In the data rows, the value 500 means zero.
The table, row by row:
array([642, 365, 634, 610, 412, 594, 560, 331, 505, 508, 582, 707, 487, 378, 366])
array([386, 613, 370, 409, 591, 433, 424, 645, 551, 425, 428, 185, 568, 498, 481])
array([406, 331, 598, 372, 580, 403, 367, 342, 611, 527, 529, 602, 389, 640, 744])
array([688, 714, 405, 209, 494, 494, 708, 594, 520, 436, 393, 419, 601, 527, 393])
array([433, 771, 714, 347, 480, 477, 472, 636, 544, 648, 414, 492, 399, 533, 540])
array([852, 399, 405, 496, 382, 322, 525, 463, 684, 764, 557, 505, 503, 473, 405])
array([378, 620, 395, 422, 552, 435, 569, 618, 629, 307, 407, 221, 596, 444, 398])
array([594, 487, 334, 324, 295, 696, 451, 691, 596, 608, 361, 515, 499, 310, 440])
array([391, 548, 675, 443, 522, 288, 609, 315, 493, 299, 614, 461, 492, 652, 576])
array([552, 656, 505, 354, 650, 346, 597, 502, 543, 597, 555, 488, 384, 608, 288])
array([693, 540, 508, 322, 375, 574, 553, 273, 438, 704, 531, 722, 389, 575, 619])
array([430, 320, 636, 433, 564, 417, 463, 364, 666, 510, 603, 646, 422, 567, 683])
array([473, 377, 440, 299, 465, 471, 549, 682, 723, 355, 478, 449, 540, 361, 363])
array([705, 596, 350, 466, 553, 690, 585, 737, 401, 495, 342, 450, 675, 419, 520])
array([560, 748, 609, 627, 366, 450, 644, 445, 262, 457, 560, 475, 482, 614, 462])
array([554, 729, 402, 442, 332, 550, 635, 637, 348, 398, 430, 356, 566, 411, 358])
array([517, 471, 556, 680, 273, 619, 457, 335, 288, 570, 508, 483, 536, 373, 744])
array([265, 468, 567, 608, 352, 422, 508, 463, 438, 277, 591, 475, 411, 466, 459])
array([386, 580, 546, 438, 286, 353, 554, 545, 424, 305, 589, 417, 376, 567, 359])
array([485, 367, 514, 425, 474, 645, 504, 176, 512, 527, 526, 653, 541, 422, 722])
array([567, 369, 531, 587, 376, 590, 391, 362, 487, 684, 552, 677, 455, 447, 540])
array([603, 423, 486, 597, 419, 577, 329, 421, 485, 745, 496, 611, 411, 476, 600])
array([413, 359, 617, 468, 510, 516, 456, 150, 617, 506, 567, 625, 517, 417, 673])
array([624, 445, 541, 515, 386, 532, 371, 322, 475, 732, 516, 675, 352, 466, 660])
array([601, 500, 456, 689, 368, 574, 377, 659, 410, 691, 425, 569, 433, 467, 535])
array([739, 528, 428, 452, 579, 639, 508, 524, 492, 683, 342, 602, 610, 388, 649])
array([466, 706, 469, 368, 427, 540, 448, 360, 296, 534, 460, 400, 421, 617, 708])
array([502, 627, 570, 458, 514, 348, 611, 669, 701, 454, 485, 323, 499, 373, 301])
array([445, 430, 542, 285, 560, 480, 407, 404, 615, 455, 458, 538, 439, 581, 761])
array([368, 497, 610, 398, 487, 449, 614, 304, 486, 161, 578, 413, 534, 505, 491])
array([386, 558, 364, 502, 518, 475, 300, 600, 528, 623, 377, 235, 468, 500, 630])
array([573, 820, 666, 358, 494, 445, 644, 537, 469, 433, 503, 429, 524, 505, 491])
array([487, 241, 486, 346, 568, 499, 347, 503, 785, 457, 477, 632, 454, 382, 598])
array([510, 427, 560, 648, 427, 617, 328, 524, 478, 767, 455, 636, 415, 390, 599])
array([425, 517, 448, 701, 559, 602, 521, 752, 468, 399, 368, 393, 648, 367, 476])
array([337, 617, 492, 472, 588, 441, 610, 633, 519, 207, 450, 388, 573, 380, 299])
array([595, 494, 652, 664, 304, 513, 530, 400, 285, 659, 635, 720, 371, 540, 500])
array([480, 413, 371, 671, 609, 682, 508, 575, 413, 388, 337, 529, 710, 382, 622])
array([672, 527, 428, 526, 290, 606, 519, 512, 280, 656, 477, 661, 352, 562, 588])
array([589, 554, 600, 605, 325, 615, 431, 345, 309, 704, 478, 598, 451, 512, 737])
array([580, 512, 390, 394, 341, 638, 554, 697, 583, 494, 413, 516, 583, 280, 276])
array([510, 716, 708, 390, 459, 557, 404, 620, 473, 709, 433, 570, 371, 569, 567])
array([568, 593, 425, 589, 551, 534, 485, 778, 499, 585, 340, 410, 622, 349, 443])
array([345, 624, 563, 408, 428, 326, 586, 602, 606, 290, 535, 311, 468, 430, 296])
array([450, 805, 659, 308, 515, 474, 520, 709, 543, 446, 418, 400, 489, 503, 431])
array([416, 258, 391, 733, 583, 563, 583, 446, 459, 317, 491, 534, 554, 300, 329])
array([444, 589, 539, 441, 855, 451, 503, 553, 538, 424, 472, 498, 595, 671, 639])
array([573, 761, 440, 454, 268, 605, 613, 615, 258, 477, 436, 415, 494, 473, 337])
array([571, 482, 521, 218, 533, 480, 616, 169, 600, 457, 561, 555, 537, 492, 620])
array([604, 712, 416, 462, 285, 610, 587, 621, 317, 466, 408, 459, 465, 432, 339])
array([456, 521, 517, 623, 233, 461, 438, 633, 324, 535, 522, 540, 302, 556, 403])
array([581, 452, 604, 606, 578, 519, 423, 471, 647, 732, 398, 557, 567, 284, 558])
array([434, 575, 482, 595, 261, 499, 570, 438, 396, 305, 494, 317, 648, 336, 613])
array([579, 499, 627, 533, 390, 432, 394, 585, 586, 792, 527, 505, 376, 437, 434])
array([672, 509, 531, 376, 406, 526, 441, 392, 519, 820, 497, 642, 358, 547, 543])
array([456, 777, 436, 411, 337, 582, 553, 524, 274, 513, 419, 359, 482, 555, 509])
array([701, 270, 325, 713, 229, 481, 454, 320, 460, 533, 529, 428, 574, 329, 607])
array([453, 587, 504, 418, 479, 410, 711, 566, 564, 221, 537, 400, 586, 485, 342])
array([343, 536, 478, 537, 592, 435, 683, 567, 543, 200, 499, 372, 635, 342, 341])
array([497, 545, 589, 536, 407, 446, 435, 299, 320, 608, 606, 558, 369, 652, 768])
array([487, 486, 379, 557, 259, 512, 350, 471, 547, 664, 483, 325, 491, 318, 425])
array([623, 501, 331, 357, 451, 671, 590, 389, 321, 355, 423, 614, 589, 601, 671])
array([597, 455, 435, 498, 615, 629, 488, 451, 525, 606, 329, 586, 685, 360, 701])
array([648, 712, 590, 206, 406, 365, 651, 483, 581, 579, 551, 463, 427, 541, 346])
array([488, 487, 639, 426, 851, 522, 481, 450, 481, 489, 497, 663, 540, 671, 688])
array([405, 460, 429, 567, 602, 589, 428, 335, 389, 734, 549, 562, 282, 607, 420])
Each group lies on its own hidden line, plane or larger flat surface, and a surface may be shifted away from zero. The first row asked about is in group 0, and each new group gets the next number.
More rows, each followed by its group:
array([395, 472, 425, 624, 581, 507, 672, 541, 506, 216, 464, 419, 591, 340, 343]) 0
array([469, 487, 409, 363, 379, 650, 335, 457, 412, 667, 402, 527, 433, 564, 749]) 1
array([436, 826, 695, 301, 499, 518, 494, 696, 539, 546, 451, 397, 432, 502, 450]) 0
array([552, 426, 510, 493, 320, 595, 499, 290, 312, 538, 521, 685, 371, 596, 708]) 2
array([375, 590, 314, 418, 499, 456, 453, 607, 580, 490, 381, 148, 571, 478, 429]) 3
array([587, 329, 574, 619, 360, 609, 486, 348, 527, 678, 548, 707, 406, 395, 461]) 3
array([348, 399, 489, 509, 576, 578, 569, 353, 484, 222, 505, 482, 706, 433, 630]) 2
array([383, 527, 449, 559, 636, 472, 672, 619, 522, 194, 457, 395, 610, 312, 330]) 0
array([471, 337, 549, 713, 454, 632, 390, 384, 380, 673, 510, 708, 388, 362, 574]) 0
array([474, 367, 597, 665, 431, 658, 375, 436, 424, 704, 479, 706, 376, 409, 596]) 0
array([634, 287, 323, 587, 252, 422, 533, 392, 554, 424, 501, 349, 608, 319, 478]) 4
array([655, 484, 442, 465, 584, 420, 485, 426, 566, 810, 570, 616, 265, 615, 376]) 4
array([535, 546, 454, 615, 613, 561, 470, 727, 555, 513, 345, 414, 641, 307, 522]) 2
array([650, 494, 330, 462, 369, 760, 493, 412, 270, 509, 399, 646, 526, 539, 725]) 2
array([358, 342, 543, 615, 482, 609, 443, 271, 375, 463, 548, 594, 491, 462, 648]) 2
array([701, 640, 498, 412, 332, 407, 469, 576, 479, 759, 481, 543, 300, 556, 399]) 2
array([448, 250, 474, 770, 528, 592, 532, 402, 418, 453, 483, 580, 497, 282, 444]) 0
array([419, 274, 265, 699, 429, 533, 418, 321, 426, 515, 590, 383, 441, 435, 467]) 4
array([317, 387, 607, 638, 388, 446, 402, 384, 481, 491, 625, 577, 357, 449, 512]) 2
array([517, 514, 555, 409, 538, 446, 776, 418, 588, 294, 580, 610, 581, 427, 261]) 3
array([419, 292, 413, 798, 539, 589, 556, 455, 444, 319, 497, 520, 510, 280, 440]) 0
array([493, 296, 718, 540, 536, 330, 518, 394, 629, 425, 661, 693, 440, 513, 462]) 1
array([753, 473, 573, 574, 149, 478, 485, 352, 422, 647, 417, 521, 593, 384, 711]) 4
array([459, 750, 721, 441, 447, 535, 477, 592, 504, 783, 445, 565, 346, 551, 539]) 0
array([610, 666, 403, 513, 220, 698, 468, 553, 275, 655, 384, 498, 438, 410, 497]) 1
array([559, 389, 464, 580, 264, 534, 554, 374, 558, 577, 532, 517, 507, 279, 369]) 3
array([353, 587, 517, 480, 710, 482, 497, 373, 417, 564, 568, 444, 305, 615, 370]) 4
array([410, 602, 513, 387, 743, 407, 654, 576, 576, 272, 486, 394, 645, 561, 429]) 3
array([465, 451, 463, 486, 666, 602, 548, 468, 605, 270, 408, 416, 767, 324, 557]) 2
array([397, 537, 450, 484, 693, 549, 280, 535, 518, 623, 414, 452, 447, 646, 761]) 3
array([452, 592, 498, 408, 405, 504, 408, 348, 399, 601, 440, 457, 413, 614, 767]) 1
array([567, 446, 560, 505, 396, 495, 656, 401, 587, 437, 571, 619, 528, 311, 298]) 3
array([409, 527, 321, 473, 356, 541, 355, 552, 525, 605, 421, 250, 552, 374, 443]) 3
array([613, 454, 603, 537, 539, 556, 387, 467, 589, 810, 451, 628, 479, 369, 606]) 2
array([497, 719, 587, 484, 401, 370, 711, 479, 381, 324, 579, 410, 531, 578, 395]) 1
array([677, 630, 567, 353, 507, 407, 543, 613, 680, 708, 418, 386, 446, 451, 422]) 2
array([478, 551, 438, 439, 374, 430, 589, 532, 609, 381, 496, 259, 620, 385, 285]) 3
array([671, 629, 476, 188, 544, 426, 675, 469, 632, 451, 445, 399, 595, 464, 464]) 2
array([488, 478, 363, 498, 347, 479, 558, 491, 586, 486, 494, 341, 533, 350, 244]) 3
array([544, 688, 642, 449, 573, 500, 541, 465, 440, 729, 502, 591, 327, 636, 500]) 4
array([424, 463, 631, 351, 603, 415, 534, 274, 767, 441, 552, 425, 615, 354, 574]) 2
array([569, 599, 557, 665, 264, 545, 518, 379, 249, 622, 603, 645, 398, 608, 569]) 1
array([485, 281, 448, 765, 494, 637, 482, 364, 416, 500, 500, 646, 416, 277, 498]) 0
array([389, 569, 360, 433, 442, 480, 359, 597, 602, 553, 396, 188, 543, 477, 491]) 3
array([528, 416, 478, 632, 447, 661, 348, 484, 369, 668, 460, 633, 490, 421, 693]) 2
array([768, 546, 623, 467, 428, 428, 497, 413, 496, 816, 506, 653, 388, 576, 569]) 4
array([379, 571, 493, 436, 597, 447, 659, 629, 583, 221, 413, 339, 586, 360, 308]) 0
array([443, 338, 505, 448, 502, 636, 469, 232, 472, 431, 492, 652, 605, 424, 742]) 2
array([330, 562, 436, 628, 434, 562, 513, 345, 344, 345, 503, 341, 580, 397, 556]) 4
array([710, 584, 338, 511, 430, 658, 500, 670, 360, 679, 339, 560, 487, 499, 552]) 2
array([410, 788, 636, 363, 524, 430, 567, 735, 551, 464, 440, 364, 517, 479, 383]) 0
array([897, 373, 460, 526, 330, 395, 431, 396, 613, 865, 550, 632, 410, 481, 524]) 4
array([418, 531, 339, 223, 472, 530, 367, 550, 514, 487, 346, 424, 523, 471, 650]) 1
array([446, 266, 449, 803, 508, 559, 498, 441, 381, 470, 504, 584, 500, 243, 487]) 0
array([404, 310, 387, 732, 563, 543, 568, 492, 456, 284, 521, 464, 562, 252, 410]) 0
array([267, 397, 508, 573, 342, 540, 517, 403, 339, 215, 590, 514, 478, 547, 503]) 2
array([526, 588, 453, 565, 270, 502, 434, 640, 286, 539, 522, 533, 344, 597, 423]) 2
array([391, 574, 399, 219, 505, 517, 474, 549, 567, 359, 309, 373, 492, 494, 617]) 1
array([683, 372, 475, 620, 176, 522, 490, 337, 455, 539, 468, 442, 603, 306, 686]) 4
array([574, 367, 592, 549, 637, 539, 481, 402, 470, 630, 575, 731, 454, 551, 697]) 3
array([425, 241, 422, 777, 552, 622, 480, 388, 456, 377, 455, 594, 522, 275, 437]) 0
array([747, 251, 272, 632, 269, 418, 420, 359, 538, 689, 546, 552, 446, 444, 550]) 4
array([502, 593, 642, 576, 470, 306, 659, 404, 472, 370, 704, 485, 526, 558, 336]) 1
array([574, 677, 541, 281, 537, 375, 645, 590, 680, 418, 402, 360, 599, 400, 320]) 2
array([401, 329, 671, 492, 432, 512, 431, 248, 511, 559, 638, 648, 375, 504, 626]) 2
array([522, 462, 620, 582, 428, 502, 393, 320, 399, 614, 547, 643, 335, 628, 760]) 1
How many dimensions does the flat surface of each group have? Group 0 first:
2 4 5 3 4
